These are runs of 7 systems, one row a step. Runs of the same system follow the same rule from any start.
run 1, Vuzu (10 x 18):
0  -3  19  -6  -23  -11  21  -9  15  25  -12  6  5  0  25  5  -32  2
26  -6  -13  8  3  -14  -3  10  5  -28  -28  -11  20  -11  -21  -7  -11  7
-17  16  1  26  -11  20  -13  24  14  -11  0  -5  -5  9  24  2  29  -9
9  5  2  -3  35  21  1  0  -14  19  5  -19  -27  5  -1  18  -19  1
-16  -13  -31  -21  9  -9  2  -9  -14  -16  26  3  1  -7  -17  -11  21  0
-15  -7  28  -1  -15  -12  13  -10  13  22  18  31  6  11  16  10  -6  4
34  -6  14  -9  -7  -10  1  -12  3  -2  -28  -5  13  -10  -34  -5  -9  6
-1  7  -9  13  -31  11  -16  11  11  -10  -9  -11  15  -6  20  -24  25  -14
-4  6  5  19  22  19  3  1  -2  8  -12  -14  -13  11  27  10  -37  -8
-10  -3  -38  -5  27  -4  -9  2  -11  -28  -1  5  -8  -11  -23  8  10  7
run 2, Vuzu (10 x 18):
-10  10  -14  14  0  18  -28  -19  -22  13  -13  10  -6  2  23  -20  -10  -14
-24  6  -21  4  10  -17  -5  -9  -35  0  -17  17  -13  1  3  -6  -26  4
-21  11  -10  0  -13  -35  -2  19  -19  0  -7  23  -12  -6  -7  5  1  23
3  11  21  -2  -20  -30  11  31  -12  17  -3  -12  -10  2  -7  2  1  22
8  -2  -1  -11  -21  -11  20  24  10  1  1  -45  -8  -8  -8  -1  1  7
1  -15  -3  3  0  6  11  22  34  -12  26  -29  4  -3  12  9  -9  -2
3  -13  17  2  27  21  3  2  26  -25  18  -7  3  3  -9  24  -1  -9
10  -1  8  -17  20  34  -15  -15  12  -8  16  15  6  -6  -6  9  32  -12
11  0  12  -15  11  21  -2  -35  -12  15  8  20  15  7  15  -16  13  -17
3  -5  -17  -6  -4  -4  11  -41  -11  8  -25  23  18  2  8  -16  -6  -12
run 3, Luz:
-4  -11  4  -6  -5  -19  29  -10  12  -5  9  32  31  9  19  -3  5  0
16  7  18  16  -12  2  13  -13  18  3  -40  8  9  10  -10  12  14  -5
33  -2  -25  16  -2  24  -19  -2  8  14  -3  -21  8  -1  0  -15  13  -2
-17  -5  -3  25  20  18  -14  -16  -22  0  10  -16  -10  19  10  -15  -20  -19
-23  -5  -21  -11  13  -8  -15  -14  -12  -3  -1  13  -26  -15  -25  17  -19  8
-5  1  9  -6  -5  -27  -17  18  -15  -3  23  31  12  -5  -9  -6  13  22
-4  20  35  -10  -34  -11  7  18  -6  9  -20  -8  -9  -3  7  -4  8  1
20  -2  -22  -14  -11  -7  22  19  14  7  -8  -27  8  -16  21  -7  -14  6
-11  -7  -7  24  21  4  23  8  14  -28  1  -4  14  20  22  5  -5  -11
4  2  -2  8  24  24  1  -7  20  -2  -4  6  -17  5  -18  39  15  0
run 4, Luz:
-13  0  -9  5  -3  -29  3  15  8  -8  3  42  11  -3  -4  17  11  24
18  20  36  12  -16  -2  3  26  2  11  -11  -3  0  10  -6  7  27  11
16  2  -8  -11  -14  16  8  10  6  12  2  -51  -8  -8  9  -14  5  -8
-18  -21  -16  6  18  4  18  -9  10  -12  21  -15  5  11  22  0  -30  -14
-13  -10  4  6  21  1  0  -16  17  -22  -5  26  -2  0  -24  31  -4  1
22  5  17  -7  -2  13  -29  3  5  9  14  21  9  -8  -19  1  34  7
8  9  26  -14  -17  12  -5  -13  -23  19  -2  -17  0  2  13  -30  4  -17
-9  -8  -29  -17  -11  -13  16  -21  -6  4  -20  -7  0  -15  17  -14  -31  -6
-9  -5  -22  25  11  -22  6  3  4  -17  -11  34  19  9  5  7  -8  13
9  22  10  26  2  6  -15  19  0  2  -18  8  -12  9  -18  19  27  13
run 5, vago, 10 rows:
9  18  2  -11  10  34  -27  -13  -14  12  -14  16  -7  -10  20  -6  11  -12
1  9  -24  -13  20  -7  3  -11  -45  12  -7  11  -1  5  9  -20  -1  2
-29  5  -27  5  -20  -24  19  -14  -11  12  -16  17  -11  9  2  2  9  4
5  0  -2  27  -14  -31  5  11  6  22  -13  7  -5  10  -16  16  -13  26
3  -3  10  26  -20  -13  -9  24  6  -12  -2  -32  -1  5  -26  -6  3  7
-9  -3  8  7  -9  18  -19  23  22  -1  18  -33  -16  -11  14  4  -17  -5
-3  -8  6  -20  33  6  4  17  0  -26  23  -11  -2  -11  6  11  -20  -2
-9  1  2  -33  11  11  11  2  10  -19  14  20  5  -12  5  13  34  -7
27  3  17  -22  7  6  19  -14  0  28  7  22  16  6  9  3  20  3
20  -8  -4  -3  -8  -2  21  -33  -8  7  -14  -8  21  14  -6  -25  13  -15
run 6, Bir, 10 rows:
35  7  5  7  6  -6  1  11  1  -5  -25  -4  6  1  -33  8  19  15
-3  9  -13  23  -22  17  -19  13  9  13  12  -14  -1  8  22  -15  30  -7
-7  -4  4  12  19  8  5  -5  -11  16  4  -28  -22  12  6  7  -41  -4
-17  -17  -27  -8  10  -15  -10  4  2  -32  12  3  -2  -17  -28  5  -3  7
-23  5  35  -2  -15  -10  -6  2  5  7  12  38  3  0  14  9  5  4
27  11  30  -29  -6  1  10  -1  -13  9  -20  -19  -5  -10  -18  -3  4  1
10  -7  -27  -11  -15  2  5  3  7  -4  6  -14  26  -10  25  -29  12  -11
-5  -1  5  24  22  3  25  -6  8  -1  -12  7  6  25  27  14  -26  -5
13  2  -18  6  22  11  -13  5  9  -18  -10  4  -8  -6  -33  23  22  10
-13  4  7  11  -11  15  -29  -5  -7  20  31  13  -6  11  8  -10  25  -4
run 7, Migev:
29  4  26  1  -4  12  -6  17  16  15  22  2  15  6  2  3  32  7
7  -2  24  -9  2  21  18  -14  -7  -4  -4  -39  -2  12  1  -14  4  -27
4  -25  -41  -10  1  9  -1  -24  17  2  8  -11  10  -16  5  -10  -15  -10
-4  -14  7  20  22  -1  -7  -19  6  -19  2  36  23  13  -3  5  -10  -5
-3  17  7  -2  -7  16  -24  -20  -11  8  -30  20  -18  -8  -19  7  18  -5
14  8  -5  1  -7  -5  -20  6  -34  29  9  1  4  4  11  -29  0  10
-31  0  -7  4  -8  -26  26  2  -21  -10  -13  -9  -7  9  13  -10  -24  -4
-5  -1  -28  5  -10  -19  1  20  25  3  -9  9  -8  -16  -3  26  -11  24
8  10  31  20  9  0  -8  37  6  -12  13  3  5  15  -7  14  20  11
-4  11  15  -20  -7  25  4  6  1  7  6  -38  -27  -6  3  4  19  -14
run 8, zodap, 10 rows:
26  3  -12  1  40  5  0  12  -22  -20  1  2  14  7  -14  -6  21  6
-34  10  -9  0  -12  9  13  -19  -6  10  -1  6  -18  15  9  2  36  -15
21  -10  -10  1  4  -9  2  -11  -12  44  16  -9  -6  7  -9  -2  -19  16
-16  -21  1  9  -23  -25  -1  -9  1  -26  0  -12  9  2  -34  -15  -1  -4
-12  3  9  18  -21  4  -19  6  29  13  -7  16  -5  -7  22  15  -22  4
31  8  20  -5  19  7  -20  25  -10  -18  -11  -14  6  -13  -17  -4  -8  6
-32  12  -8  -23  -5  13  5  5  -2  -20  -3  -1  -7  -13  28  -5  17  -19
16  2  -4  -11  32  -2  22  1  -13  27  12  12  -1  10  22  12  -17  15
3  -9  -14  -8  1  -17  24  -8  -1  -19  0  -4  9  6  -35  -1  35  3
-10  -4  -3  21  -27  7  -1  -9  21  31  15  6  -1  15  20  0  13  -2
run 9, vago (10 x 18):
-11  -11  5  10  24  -8  -12  6  -7  -23  35  18  8  11  -24  6  15  8
-9  6  35  -21  -22  10  -6  -12  3  18  5  1  -18  -6  -14  8  21  -6
31  -12  1  -27  -8  -14  0  -5  -9  17  5  -5  19  -17  5  -23  -24  7
-17  0  0  4  -14  -9  20  -6  2  -27  -20  6  23  3  25  -18  -2  -18
13  14  -8  14  10  17  -6  0  20  5  -36  18  -4  -4  11  26  -6  3
19  8  -14  19  26  4  -18  13  -28  -7  5  -5  4  13  -17  -11  25  9
-30  5  -7  2  -15  13  -3  -12  -11  23  15  -19  -31  8  3  -2  14  -11
-3  -19  -10  -11  8  -26  8  -6  -3  18  15  -2  -8  -5  -11  9  -43  18
-20  -9  14  1  -22  -27  8  8  13  -34  2  11  17  -2  -18  0  10  3
19  13  33  0  -19  16  -13  15  27  12  -13  3  1  -11  11  13  3  2
run 10, giri, 10 rows:
2  -6  -1  -1  9  28  -10  -24  18  18  -9  -1  -11  -9  16  12  -34  -10
16  -6  -4  1  35  8  -25  0  -17  -28  8  11  18  -5  -17  -10  -1  0
-31  19  7  -7  -7  5  -7  -10  -18  1  -8  34  -12  1  11  3  24  -7
30  2  -4  -15  -5  -22  4  -6  -21  34  -11  9  4  -4  -8  -9  -8  20
-14  -7  -20  13  -23  -27  10  6  -7  -21  -6  -11  15  7  -5  -25  15  -1
-12  4  -5  28  -15  -4  4  7  25  20  -14  -3  -15  7  18  22  -22  7
25  -3  4  10  18  5  -16  28  1  -12  6  -34  -4  -2  -26  5  -3  11
-34  5  3  -12  -1  20  -8  9  4  -9  27  -11  -20  -5  17  6  17  -14
13  -8  19  -31  20  -3  18  -9  -5  19  14  4  -4  -6  4  13  -31  7
2  -13  -2  -21  0  -11  12  -8  6  -38  0  13  27  -10  -17  -8  21  -6
run 11, giri:
-17  -4  -31  -1  24  -7  7  -19  -6  -6  -16  25  -11  -3  -10  22  -13  5
9  3  0  13  6  -15  -10  10  -3  4  10  31  7  10  -24  10  32  23
-6  9  26  6  -36  -8  3  -4  -10  22  -1  -12  -10  13  -10  -12  25  -2
6  -14  -14  -4  -28  -10  -1  -5  8  21  2  -31  -1  -13  5  -19  -30  -1
-14  -13  -6  19  8  -8  -4  18  11  -34  3  -8  12  -3  11  -2  -35  -4
-7  16  14  1  16  16  -11  21  14  -17  -15  12  -18  -12  2  34  0  3
26  15  9  -27  17  17  -4  18  -15  9  15  -3  -2  -8  0  0  32  7
-14  -4  -3  -26  -3  -6  34  -21  -18  7  12  -8  2  9  12  -17  15  -15
1  -22  -20  1  -4  -17  25  -30  20  10  -6  14  15  3  -2  8  -22  2
11  -9  7  38  -3  -1  -15  0  19  -22  -7  13  25  14  -19  2  11  -1
run 12, Bir:
13  8  0  -1  -10  -23  16  3  6  11  -29  33  19  -4  18  6  -13  16
32  17  2  18  5  -4  6  27  -7  -2  -19  -8  11  12  -9  -2  27  14
-8  11  -22  20  -7  18  -1  17  7  19  10  -26  -17  10  20  1  21  -2
-11  -17  -7  11  26  2  4  0  -4  9  31  -23  -22  12  -6  14  -29  4
-31  -18  -1  -7  -1  -13  -6  -6  8  -29  20  7  -7  -8  -32  12  4  -1
-8  -1  40  -20  -23  -2  -13  -7  13  8  8  26  3  -14  1  6  -1  -1
26  5  29  -27  -10  3  5  -4  -14  -6  -20  -18  15  -11  -4  -23  -2  -11
7  2  -29  -6  -6  7  11  -1  6  -10  -19  -2  22  -10  38  -22  0  -14
10  5  -10  22  35  5  15  1  -2  1  -13  19  8  19  20  15  -11  5
1  9  -22  16  17  8  -9  2  -4  -2  -2  6  -14  11  -27  16  38  8
run 13, Migev:
-3  8  0  -2  27  7  -23  5  -41  -5  19  11  1  6  8  -20  8  -2
-30  6  -11  -25  -5  -14  23  -17  -24  12  -5  12  -20  -3  10  0  -2  -3
12  -6  -11  -4  -12  -41  20  7  3  20  -2  19  10  -1  -9  6  -5  29
-5  8  23  26  -25  -14  14  20  13  -12  -16  -6  8  17  -7  4  20  3
13  7  2  11  -11  24  -11  18  22  14  -7  -39  -18  -5  8  8  -5  -3
4  -15  -8  4  30  12  -11  15  -4  -22  32  -28  4  0  0  -8  -15  -5
-31  -11  -4  -22  13  14  3  -20  12  -19  16  15  -9  -10  4  16  2  -16
22  -3  13  -27  11  -3  -3  -18  -3  18  8  33  9  -11  -15  11  5  12
9  6  20  -6  -21  -10  10  -15  -19  -1  -15  7  20  10  -9  -29  29  -9
7  3  -15  8  -25  0  13  -14  5  25  -31  -13  3  1  26  -15  -15  -9
run 14, zodap (10 x 18):
-25  -2  -7  17  -10  1  -2  -7  -4  -15  -11  -30  -24  8  -30  2  12  -11
-18  -7  -8  4  -6  4  -27  6  6  25  28  0  -19  -8  11  8  -26  9
3  -6  38  -11  9  -18  -4  9  -13  -20  8  -1  3  -4  -30  2  -18  7
-13  4  5  -30  -28  -1  2  3  26  -8  -6  19  4  -28  17  7  12  -4
39  9  17  -2  17  3  10  17  -4  9  1  6  28  6  27  -9  -3  8
-2  4  -13  -6  5  10  29  -10  4  -25  -28  -17  2  6  -3  -1  25  -19
-4  -3  -37  18  15  17  -3  -9  7  24  20  3  -5  14  25  6  2  -1
0  -8  11  18  18  -4  -2  -15  -23  -1  7  -11  -9  25  -41  0  3  2
-28  -7  -10  -7  -34  -1  -23  -20  11  11  7  6  -18  -17  -14  0  4  -4
17  -5  29  5  -4  -14  -21  8  -14  13  9  9  14  -2  4  -16  -34  13

Which system made each of these runs?
run 15 (2 x 18):
-11  7  16  11  -12  14  -6  -20  11  20  -15  2  -28  6  -22  26  13  -5
21  -14  -1  -6  -11  4  -34  -8  -6  13  20  -18  3  -14  -22  -23  -7  3
 => Bir
run 16 (2 x 18):
-10  6  18  -18  0  26  0  2  5  -24  14  -5  5  -3  15  -7  32  -23
13  -1  5  -21  22  22  19  -25  -2  26  6  6  3  3  25  5  -12  -10
 => zodap
run 17:
-18  5  -20  -6  -25  11  -8  18  21  -10  5  -18  -12  -15  9  1  32  -7
10  -5  20  1  29  12  3  10  1  15  26  -10  -2  8  21  12  -34  2
 => Vuzu
run 18:
25  -10  -2  -14  24  1  1  17  4  -7  23  5  25  -10  24  -6  -20  6
-9  4  16  -3  16  5  28  -9  4  -30  -17  13  9  15  -3  11  25  -16
 => zodap
run 19, 2 rows:
-17  5  20  11  -24  14  -14  3  9  23  13  -25  -29  5  -1  5  5  -7
10  -17  4  -18  3  1  -13  6  -4  4  23  -30  -4  -18  -5  -10  -35  2
 => giri
run 20, 2 rows:
13  5  18  -20  12  -8  2  -1  -34  23  8  -9  -20  3  -25  2  -2  12
-12  -10  -20  -23  -36  -24  10  -5  -1  4  8  -9  7  -14  -1  -23  8  0
 => vago
run 21:
7  -19  20  6  26  -1  -14  0  3  -14  35  20  18  6  -15  5  -6  5
-6  6  30  -18  -11  15  0  -24  4  -4  -13  15  -2  -4  -15  5  29  -17
 => Vuzu
run 22 (2 x 18):
25  -1  42  -5  -11  -4  23  2  7  4  -1  -21  12  12  -14  -3  14  -3
19  -15  -10  -3  -16  21  -6  -15  27  -1  -3  -26  17  -13  9  -18  -2  -19
 => vago
run 23 (2 x 18):
-24  6  -16  -2  -22  -17  10  15  -11  -27  -9  -12  7  -4  9  -23  15  -8
4  6  0  -5  5  -6  16  17  16  22  -3  10  -5  -7  33  23  -28  16
 => Bir
run 24, 2 rows:
-9  11  10  23  26  5  -22  16  -19  -18  -13  5  -12  6  -3  10  -22  4
-5  18  -10  -22  3  3  -20  18  -16  1  -3  6  -27  -22  -14  11  23  13
 => giri
run 25, 2 rows:
12  6  -11  25  19  24  -2  17  6  -7  10  -9  16  17  29  -8  20  -8
-11  5  0  6  25  25  9  -24  -13  12  -6  -15  -29  16  -8  14  -1  -16
 => giri
run 26:
-33  4  0  -8  -6  -34  22  6  -18  -15  -15  7  -13  -3  -2  7  -19  7
4  4  -10  -1  -15  -25  8  32  23  -1  -1  16  4  -12  -1  20  15  26
 => Luz
run 27 (2 x 18):
-10  -6  8  20  25  -11  -8  -6  -13  -29  0  29  11  16  -21  6  2  2
-15  19  2  -8  -23  13  -20  -10  -5  21  -14  14  -25  -10  -4  7  23  -2
 => Migev
run 28:
-9  -1  -4  -26  17  22  -19  8  7  -27  20  5  -4  -23  0  8  16  -8
10  1  19  -35  20  12  9  -14  -9  13  18  24  8  -1  15  2  8  -4
 => Migev
